(in the rows, 128 means zero)
Rotation paths and how fast each direction turns (degrees a step)
Each turn is a multiple of 5 degrees from 10 to 175, or 0.
Each row of a path follows its step; steps can be skipped.

step 0: [140 122 125 128 113 121 133 132 129 139 126 114 146 119 128 120 128 127
 114 138 130 131 122 126 128]
step 1: [128 125 125 116 132 125 126 136 147 119 127 133 120 139 126 123 128 138
 139 120 140 136 128 141 134]
step 2: [142 116 134 113 132 123 129 125 119 137 137 128 131 123 132 128 129 117
 109 127 126 130 130 119 134]
step 3: [121 133 127 131 110 121 130 125 146 137 127 129 133 144 126 123 134 131
 135 131 142 137 133 130 132]
step 4: [132 124 137 106 142 121 136 120 125 120 129 124 124 119 124 117 119 126
 126 135 123 131 132 132 137]
step 5: [136 124 137 133 116 129 120 124 139 147 121 124 125 135 138 121 136 137
 115 123 135 131 119 124 126]
step 6: [135 136 130 120 131 121 132 133 138 109 136 118 141 127 119 121 126 121
 131 123 135 136 135 134 138]
step 7: [124 110 126 110 131 121 121 122 133 139 129 135 129 132 138 119 123 136
 121 125 130 122 121 117 121]
step 8: [130 141 135 122 119 134 135 126 132 134 126 122 130 134 121 129 138 114
 122 116 139 130 139 133 143]
step 9: [120 122 134 124 132 119 131 115 130 123 141 131 132 131 126 107 121 134
 126 136 126 141 123 122 120]
step 10: [127 129 135 115 120 133 132 130 140 136 114 115 126 114 133 128 129 130
 119 126 140 115 125 133 134]
step 11: [135 125 127 130 136 132 126 127 129 123 137 132 133 138 121 107 132 126
 124 112 128 144 121 137 130]
Speeds:
[121 122 131 128 131 123 126 130 128 128 127 126 129 126 131 132 129 129
 120 129 123 129 127 125 130]
145
[128 129 128 132 130 131 125 130 130 129 123 132 127 125 119 132 126 125
 131 129 124 128 127 122 125]
0
[131 124 130 125 127 134 125 123 129 124 129 132 127 126 134 129 128 125
 127 135 130 123 125 125 128]
140
[131 125 127 126 130 125 124 123 120 128 133 128 132 125 123 124 130 128
 130 128 123 128 125 129 129]
155

step 0: [128 135 112 139 129 132 133 131 121 114 138 134 135 125 124 127 139 141
 123 127 128 114 127 116 110]
step 1: [124 121 123 136 130 146 138 139 127 133 130 113 144 138 119 130 125 123
 142 136 117 122 122 137 121]
step 2: [125 128 122 139 117 124 134 118 111 118 141 136 141 127 141 116 131 132
 133 122 112 123 127 134 127]
step 3: [129 123 131 150 134 119 141 138 133 142 135 123 136 127 131 129 122 128
 143 138 118 135 131 117 132]
step 4: [133 132 123 141 139 128 128 127 126 105 139 144 140 115 128 124 138 120
 137 126 129 140 131 130 126]
step 5: [131 120 123 146 124 131 129 146 121 129 144 119 129 131 122 140 120 135
 128 138 137 135 137 131 114]
step 6: [117 126 120 132 125 138 126 140 122 103 141 122 128 133 134 121 130 116
 132 119 119 136 117 125 126]
step 7: [124 131 113 139 122 133 130 141 119 135 122 118 136 120 143 124 128 143
 129 135 117 130 137 119 116]
step 8: [117 142 125 145 133 138 135 132 130 123 129 138 138 137 128 125 137 122
 146 127 127 122 111 119 123]
step 9: [136 131 115 131 130 131 135 128 114 123 133 132 148 128 128 133 117 133
 141 144 123 120 144 135 123]
step 10: [137 122 125 146 118 121 133 130 131 124 148 132 135 140 124 128 125 122
 131 131 117 132 107 124 125]
step 11: [128 120 120 130 132 124 143 139 125 118 139 121 141 113 121 123 128 130
 131 123 112 132 146 119 129]
Speeds:
[125 125 132 132 130 127 124 131 127 126 131 127 123 124 131 129 128 126
 127 126 133 137 132 130 129]
45
[125 132 128 131 132 127 125 126 129 122 130 134 125 132 126 123 128 134
 123 127 124 128 127 130 130]
175
[125 126 128 125 130 131 127 135 130 133 129 130 131 124 126 127 119 134
 128 129 127 128 131 130 131]
175
[128 127 127 126 124 122 129 129 129 129 128 125 126 127 134 124 126 128
 126 126 120 132 126 121 132]
90

step 0: [129 116 134 141 127 120 128 137 140 133 127 109 125 135 124 119 135 146
 130 122 129 115 136 121 124]
step 1: [135 124 124 151 115 121 135 127 130 136 127 109 124 132 129 121 134 142
 126 122 126 122 134 129 140]
step 2: [127 127 115 141 107 125 132 127 127 128 116 120 121 128 126 128 131 143
 137 113 116 125 137 126 133]
step 3: [114 121 123 131 119 122 138 137 127 132 128 121 123 125 120 131 127 149
 136 113 115 118 137 126 122]
step 4: [120 122 126 132 125 116 146 136 129 147 129 113 119 126 117 126 130 143
 126 124 121 123 124 133 129]
step 5: [128 126 117 133 115 114 136 130 128 142 121 115 118 135 119 125 138 135
 137 127 121 124 111 125 132]
step 6: [125 133 120 133 111 118 132 136 122 130 137 125 125 134 126 131 140 138
 146 120 119 114 116 124 134]
step 7: [122 137 129 126 119 118 141 138 114 135 139 125 123 124 123 137 132 136
 137 111 120 123 125 135 143]
step 8: [125 127 128 116 128 115 140 131 113 134 124 122 112 127 112 135 132 131
 136 112 124 131 119 132 134]
step 9: [129 123 125 120 135 116 138 137 118 124 133 122 113 135 118 126 138 131
 143 123 129 120 109 127 122]
step 10: [135 138 130 133 133 119 139 141 120 125 142 119 120 133 126 120 137 124
 145 125 130 121 112 138 137]
step 11: [135 143 135 126 127 122 130 138 122 124 124 120 122 131 122 128 134 119
 149 111 130 132 122 135 144]
Speeds:
[138 125 126 126 124 129 128 129 127 128 131 127 132 124 127 119 129 127
 127 128 127 127 124 126 127]
80
[133 127 128 125 128 130 127 133 123 132 131 133 123 131 124 134 126 125
 131 133 126 127 127 129 130]
20
[129 129 122 134 129 132 129 130 132 131 127 129 129 131 123 127 121 133
 126 127 130 127 132 122 129]
20
[128 125 124 124 125 128 122 126 129 124 120 130 126 131 126 129 130 127
 134 126 127 129 126 122 123]
115

step 0: [121 140 127 123 126 133 122 121 126 127 139 135 135 152 120 131 133 128
 137 130 134 141 132 118 113]
step 1: [130 134 120 134 128 129 111 120 138 127 131 139 128 137 138 139 124 133
 132 115 133 139 129 134 147]
step 2: [138 131 129 123 130 125 127 119 151 141 121 131 126 145 129 124 120 137
 122 145 126 128 130 134 128]
step 3: [120 129 126 119 128 125 135 132 133 130 130 136 151 136 130 137 127 114
 134 140 141 134 127 143 129]
step 4: [136 124 123 126 131 124 131 118 123 121 135 127 128 138 155 140 122 125
 129 138 127 131 115 120 136]
step 5: [136 121 138 153 141 122 134 138 143 135 135 122 133 134 137 131 123 131
 129 134 129 131 125 131 122]
step 6: [141 115 119 125 120 121 134 147 122 136 133 133 131 136 120 127 120 122
 133 130 128 127 110 136 126]
step 7: [124 133 129 131 130 118 129 139 111 119 131 120 124 148 137 132 131 125
 109 126 136 119 121 130 126]
step 8: [132 131 131 148 119 126 124 127 132 119 138 132 123 142 128 125 123 126
 142 122 138 121 127 118 111]
step 9: [133 121 118 138 130 131 124 127 125 129 135 137 128 149 108 135 127 141
 127 113 125 129 126 134 136]
step 10: [135 138 134 123 110 120 128 122 133 127 117 132 124 143 131 121 124 134
 116 120 137 123 131 144 129]
step 11: [124 129 130 119 132 132 128 117 135 107 132 139 141 143 122 129 127 130
 133 138 140 120 134 130 118]
Speeds:
[125 123 120 125 129 120 123 126 126 128 132 129 127 126 128 131 127 132
 129 128 127 124 128 129 132]
135
[129 125 133 132 131 126 127 128 120 130 129 126 119 129 124 127 130 125
 131 129 132 126 124 130 128]
35
[127 123 134 127 133 127 131 126 126 130 128 131 134 124 134 127 126 128
 128 129 123 127 121 131 126]
40
[125 127 128 130 125 128 131 130 133 134 123 126 128 131 123 129 130 128
 131 127 121 123 125 130 132]
100
[129 126 123 130 128 131 127 127 124 131 131 128 134 128 122 128 128 126
 134 131 126 130 132 133 122]
125
[133 122 124 131 132 130 130 128 132 134 128 132 123 126 128 128 127 131
 126 122 129 132 130 129 126]
95

step 0: [138 124 113 131 123 138 131 105 136 121 132 128 121 118 145 129 115 127
 123 130 121 118 136 134 129]
step 1: [132 119 118 127 133 148 110 123 134 118 127 144 122 122 120 130 129 114
 131 119 125 123 120 118 125]
step 2: [142 128 105 132 126 124 126 128 117 112 127 125 134 131 135 118 122 121
 131 132 139 115 124 117 118]
step 3: [141 113 121 137 126 134 124 117 112 130 138 142 133 125 131 128 122 137
 137 133 116 127 113 127 137]
step 4: [132 142 129 120 115 140 113 124 126 126 121 130 135 130 127 122 118 125
 140 136 118 118 122 107 134]
step 5: [125 137 122 128 115 115 123 126 112 112 137 141 128 132 134 132 117 115
 142 122 125 127 122 135 133]
step 6: [136 129 129 114 128 140 138 113 119 129 143 117 136 128 127 141 113 123
 136 119 130 127 121 120 135]
step 7: [131 135 114 108 118 125 125 119 140 125 122 141 132 132 123 140 112 137
 130 122 123 124 120 131 120]
step 8: [129 127 118 117 122 135 135 134 128 118 146 138 142 142 115 116 128 118
 134 119 128 137 125 126 123]
step 9: [133 119 114 122 111 128 141 114 137 124 139 124 133 133 135 123 111 131
 124 143 132 132 132 128 135]
step 10: [138 125 122 128 121 140 111 116 148 127 139 143 122 134 119 133 128 123
 132 126 121 137 131 128 140]
step 11: [138 131 119 130 108 131 127 127 134 108 132 123 118 136 122 124 130 115
 126 124 142 117 131 115 124]
Speeds:
[133 125 124 126 131 127 130 130 126 128 126 129 131 128 123 130 130 134
 125 125 131 127 122 127 121]
70
[124 119 123 130 132 128 130 128 134 131 127 129 129 131 129 125 124 125
 131 126 128 127 132 126 125]
45
[132 125 121 130 129 132 127 127 129 126 128 129 121 127 127 127 136 126
 124 135 129 127 131 128 128]
35
[131 127 130 129 132 127 132 123 131 135 134 130 130 123 129 132 126 132
 127 132 128 123 129 127 132]
115
[127 126 133 123 128 136 127 133 128 129 132 124 126 130 130 127 127 129
 128 130 134 124 128 122 127]
155

step 0: [116 148 134 135 130 117 118 121 144 130 130 133 129 116 121 133 123 133
 133 136 129 116 118 130 131]
step 1: [129 121 117 131 123 117 124 122 123 133 124 138 124 121 128 134 136 123
 155 122 134 116 131 128 116]
step 2: [119 130 125 132 130 125 126 123 134 111 141 144 135 127 127 131 118 127
 144 146 128 135 117 131 129]
step 3: [121 139 130 133 138 116 126 129 141 135 125 133 116 117 128 130 135 127
 144 129 130 107 127 133 136]
step 4: [128 124 123 134 122 112 129 119 119 128 133 143 136 120 126 130 125 124
 144 139 132 124 132 128 106]
step 5: [117 138 126 138 131 129 107 119 141 115 132 137 122 130 122 130 126 130
 143 137 129 125 117 125 134]
step 6: [122 126 126 124 125 117 137 133 138 134 128 137 128 112 130 134 132 124
 152 121 132 113 125 136 125]
step 7: [126 132 117 138 133 113 128 115 120 121 136 138 132 128 129 132 125 125
 142 153 127 129 127 129 127]
step 8: [120 135 142 138 137 124 115 130 142 124 127 146 120 122 125 129 126 128
 140 127 131 111 124 126 126]
step 9: [122 133 113 126 116 117 129 123 132 136 129 129 134 112 126 129 127 125
 149 133 134 125 124 138 113]
step 10: [123 125 123 136 136 122 122 116 131 114 141 142 124 134 126 135 134 128
 148 138 127 125 126 119 136]
step 11: [121 137 138 127 132 115 129 136 140 127 122 140 128 115 132 133 116 121
 141 131 132 113 118 137 125]
Speeds:
[130 124 133 132 129 127 128 131 127 132 137 132 130 125 128 127 127 127
 129 121 130 130 128 125 129]
160
[128 128 124 125 127 125 127 133 124 134 129 125 127 129 132 131 129 128
 129 124 131 124 129 135 122]
135
[124 129 130 130 132 131 125 128 132 127 133 129 133 138 126 133 126 133
 126 129 128 126 129 131 129]
135

step 0: [123 105 138 130 137 133 130 129 113 126 115 129 123 145 123 122 122 125
 119 124 128 115 132 119 128]
step 1: [132 135 134 116 132 137 114 130 127 118 145 130 139 136 114 132 138 112
 130 120 125 141 127 124 127]
step 2: [120 125 125 128 131 134 138 118 119 128 133 138 119 125 132 119 142 124
 130 125 125 107 120 135 148]
step 3: [127 122 137 143 124 136 124 122 117 135 138 124 124 141 124 134 119 125
 148 127 116 137 138 119 127]
step 4: [113 114 119 128 140 132 120 136 124 127 129 126 137 132 109 125 142 134
 114 131 119 127 117 127 137]
step 5: [123 133 133 111 128 138 119 121 112 129 128 137 122 129 124 107 119 114
 139 119 135 128 136 128 129]
step 6: [137 117 139 134 132 127 133 128 117 123 149 121 129 126 132 128 137 116
 122 136 109 120 118 123 131]
step 7: [106 125 127 132 132 129 119 114 117 122 126 135 123 144 119 146 128 125
 130 118 133 122 134 129 133]
step 8: [126 138 116 131 128 148 124 132 130 124 140 121 134 139 123 107 135 125
 136 134 114 128 126 126 132]
step 9: [118 118 142 129 143 119 126 119 113 144 123 142 122 125 125 119 129 123
 133 136 124 130 118 128 137]
step 10: [130 115 113 129 125 133 119 132 103 121 147 121 135 129 124 132 117 122
 127 120 125 130 132 125 122]
step 11: [110 135 140 120 138 135 113 126 127 114 127 124 112 130 125 124 139 127
 117 133 116 118 125 129 134]
Speeds:
[127 128 130 129 129 128 131 126 129 124 124 130 126 123 123 129 129 129
 122 131 122 129 122 133 132]
155
[126 126 130 134 125 126 126 131 126 122 130 130 125 131 127 129 130 135
 125 129 127 128 136 129 125]
100
[127 122 124 127 128 127 125 126 126 126 128 128 133 129 125 136 132 128
 127 126 133 135 125 131 126]
120
[129 130 121 119 127 127 124 129 131 123 125 133 126 130 125 129 132 129
 132 130 123 126 129 125 127]
110
[131 130 134 124 128 127 129 126 129 120 131 127 128 130 130 131 129 121
 123 125 130 122 128 128 125]
70
[135 127 126 129 126 135 128 125 123 123 120 124 128 130 131 127 126 127
 130 128 127 130 131 130 129]
145

step 0: [133 119 121 142 131 112 131 116 124 121 131 130 132 121 119 128 139 137
 121 123 135 140 110 123 131]
step 1: [125 128 140 125 136 135 109 135 117 123 137 115 128 123 140 111 124 121
 124 122 126 118 123 131 133]
step 2: [121 143 129 115 123 129 134 128 113 132 128 141 112 133 116 133 122 136
 117 132 141 134 127 128 127]
step 3: [121 114 132 130 119 114 132 122 127 115 123 132 129 127 132 121 121 134
 130 112 107 133 127 115 129]
step 4: [136 130 143 127 129 134 116 145 135 149 138 125 123 126 132 131 127 120
 131 122 128 144 127 128 136]
step 5: [107 132 112 121 135 132 132 123 130 129 123 128 124 148 138 139 116 132
 132 128 132 126 140 128 131]
step 6: [140 116 136 139 121 135 135 118 136 130 119 127 132 125 115 127 134 132
 125 126 123 134 149 116 122]
step 7: [125 122 128 129 138 129 118 138 144 123 128 121 134 124 127 136 127 123
 133 136 121 138 120 154 126]
step 8: [128 130 120 137 129 142 136 119 117 135 129 135 130 123 137 130 116 117
 137 144 142 116 132 125 120]
step 9: [137 131 124 129 128 127 139 121 140 111 124 131 113 126 119 119 147 131
 130 117 128 123 126 134 117]
step 10: [129 115 134 136 133 129 123 139 127 124 131 135 140 128 129 119 133 125
 123 143 130 128 106 126 144]
step 11: [117 135 117 126 126 131 131 126 111 135 141 107 119 123 130 124 126 124
 122 120 140 123 121 128 120]
Speeds:
[125 126 125 127 127 121 127 125 131 129 128 128 124 127 125 127 126 131
 130 130 133 126 130 121 120]
120
[131 130 134 131 129 125 119 132 131 125 122 125 123 129 127 126 130 126
 131 130 127 128 128 127 129]
125
[129 136 127 132 129 125 131 132 129 130 132 126 124 127 121 129 130 129
 128 125 130 133 129 132 126]
155
[134 134 126 124 124 121 127 129 128 130 128 127 134 127 130 131 130 130
 128 130 126 121 130 128 130]
0
[126 129 127 126 126 133 127 128 122 127 125 132 125 130 122 130 132 132
 136 125 129 123 132 128 130]
110
[126 132 130 125 126 128 129 128 124 119 131 127 131 124 129 125 133 126
 128 128 135 129 123 125 128]
35

step 0: [140 116 143 132 135 137 131 124 132 122 126 130 130 136 116 125 141 130
 144 127 118 118 142 134 132]
step 1: [138 137 110 134 130 124 132 128 125 122 140 135 140 127 137 128 133 134
 111 139 122 127 146 125 128]
step 2: [115 124 128 129 120 111 134 123 130 115 132 135 122 118 119 107 124 129
 124 126 121 126 116 137 121]
step 3: [131 137 138 129 120 135 116 124 119 139 127 147 144 120 120 135 119 125
 133 126 124 135 122 132 138]
step 4: [121 130 134 117 131 128 120 124 128 127 134 120 121 122 136 147 144 128
 115 146 133 127 118 137 126]
step 5: [132 128 129 130 118 125 146 136 133 138 107 116 130 137 123 128 129 122
 135 135 123 129 129 146 122]
step 6: [139 113 129 132 124 137 124 132 114 131 130 118 134 131 132 119 125 137
 127 145 117 135 127 108 132]
step 7: [120 130 122 117 123 123 122 141 123 127 132 121 134 131 120 113 140 132
 111 113 142 125 130 127 122]
step 8: [125 134 140 118 145 137 138 119 128 122 117 135 137 123 125 123 126 131
 137 115 122 142 123 124 117]
step 9: [122 133 125 128 131 145 122 110 136 145 134 129 129 132 145 127 121 135
 117 133 130 116 130 130 130]
step 10: [125 130 140 125 131 129 143 130 130 117 139 121 113 142 109 131 123 129
 125 132 129 119 133 140 134]
step 11: [137 117 123 136 128 137 129 134 122 124 120 145 137 124 125 130 140 133
 135 131 110 118 144 132 131]
Speeds:
[130 127 128 132 122 134 126 125 130 130 127 132 125 126 129 132 130 134
 126 128 126 135 133 123 126]
135
[126 127 131 125 129 130 122 133 124 125 129 129 130 127 122 133 135 128
 130 125 131 126 131 128 132]
100
[125 128 126 130 124 127 132 126 122 126 129 138 126 128 129 130 130 127
 130 133 130 127 125 131 131]
40
[126 130 129 126 128 123 128 130 125 133 135 126 122 125 131 127 128 135
 128 128 131 128 132 132 124]
135
[138 129 133 125 126 125 126 124 128 129 132 130 130 133 131 128 129 128
 125 130 134 125 127 125 130]
125

step 0: [124 122 116 121 138 132 128 116 131 123 124 118 130 121 147 128 120 126
 138 128 123 129 115 130 125]
step 1: [124 111 128 127 107 137 132 134 136 124 139 129 133 135 121 127 131 127
 130 131 129 133 115 135 122]
step 2: [116 121 136 134 121 122 142 133 130 131 125 131 117 122 134 130 137 124
 141 131 128 123 139 114 135]
step 3: [142 122 138 136 130 129 115 125 130 139 128 127 127 120 139 122 118 134
 133 144 130 121 128 125 121]
step 4: [120 131 113 119 123 136 126 123 124 113 122 120 131 127 126 127 126 136
 133 147 130 131 131 125 116]
step 5: [126 120 117 139 124 142 135 127 135 123 128 129 116 140 137 117 125 121
 133 116 128 131 121 122 126]
step 6: [126 124 130 131 114 120 123 126 138 133 132 126 120 127 131 139 137 126
 137 137 119 116 113 130 137]
step 7: [132 112 132 118 132 129 134 131 130 134 129 136 115 118 121 134 122 129
 129 144 136 131 134 121 122]
step 8: [129 141 125 146 122 141 136 130 119 128 120 127 131 123 140 129 127 129
 128 141 136 127 129 124 118]
step 9: [116 132 112 127 130 128 123 128 132 132 129 120 125 134 126 116 112 130
 138 130 123 118 116 120 123]
step 10: [128 114 130 123 124 133 138 125 139 119 123 136 119 137 132 132 135 137
 120 133 114 122 116 130 122]
step 11: [124 129 132 128 121 134 133 135 138 135 132 133 119 124 135 143 125 107
 138 136 125 132 137 130 125]
Speeds:
[127 130 122 129 123 121 123 131 132 128 134 128 130 125 122 128 127 130
 129 129 129 127 129 131 123]
135
[127 130 131 130 130 127 129 131 125 132 125 129 133 132 128 126 125 136
 131 130 132 123 132 124 125]
70
[128 128 128 125 125 126 132 128 134 129 131 133 129 135 129 134 128 133
 133 123 127 132 124 126 131]
80

step 0: [124 132 132 124 108 141 134 125 130 121 118 123 122 118 131 124 128 116
 128 119 128 143 124 135 127]
step 1: [126 121 119 136 130 140 127 114 133 112 124 125 133 118 123 122 126 127
 123 125 130 140 127 143 120]
step 2: [127 134 137 127 123 149 133 124 126 117 123 128 127 129 133 127 125 141
 125 121 140 140 136 137 123]
step 3: [128 129 127 139 115 131 130 121 120 122 119 125 130 121 131 127 121 121
 137 127 134 149 131 142 134]
step 4: [132 124 119 139 129 144 125 118 128 110 127 128 137 130 123 134 121 141
 129 131 132 142 130 130 132]
step 5: [125 131 138 134 113 139 128 123 117 122 125 123 129 131 128 137 129 132
 123 124 146 139 135 124 135]
step 6: [132 126 122 136 116 120 124 118 115 118 126 118 140 122 126 131 131 130
 126 133 126 145 135 131 137]
step 7: [129 139 115 134 121 142 121 122 123 117 132 123 137 136 128 131 134 141
 124 132 133 134 134 115 126]
step 8: [119 137 132 131 113 127 125 125 110 121 128 127 135 136 131 137 139 119
 120 132 136 137 132 127 127]
step 9: [127 128 113 127 117 118 130 117 121 116 126 125 137 133 133 134 137 138
 124 134 119 141 124 127 124]
step 10: [123 140 117 135 116 131 126 122 124 121 123 125 128 139 132 135 129 134
 121 124 136 126 129 116 109]
step 11: [117 135 132 130 119 118 129 126 120 117 119 119 131 135 135 142 128 119
 118 133 118 135 131 133 118]
Speeds:
[130 126 128 127 128 128 123 129 135 130 130 130 129 131 124 131 130 135
 127 131 122 133 131 132 126]
140
[126 125 130 122 121 127 133 130 121 132 131 127 125 126 129 129 125 129
 129 132 124 131 128 132 129]
125
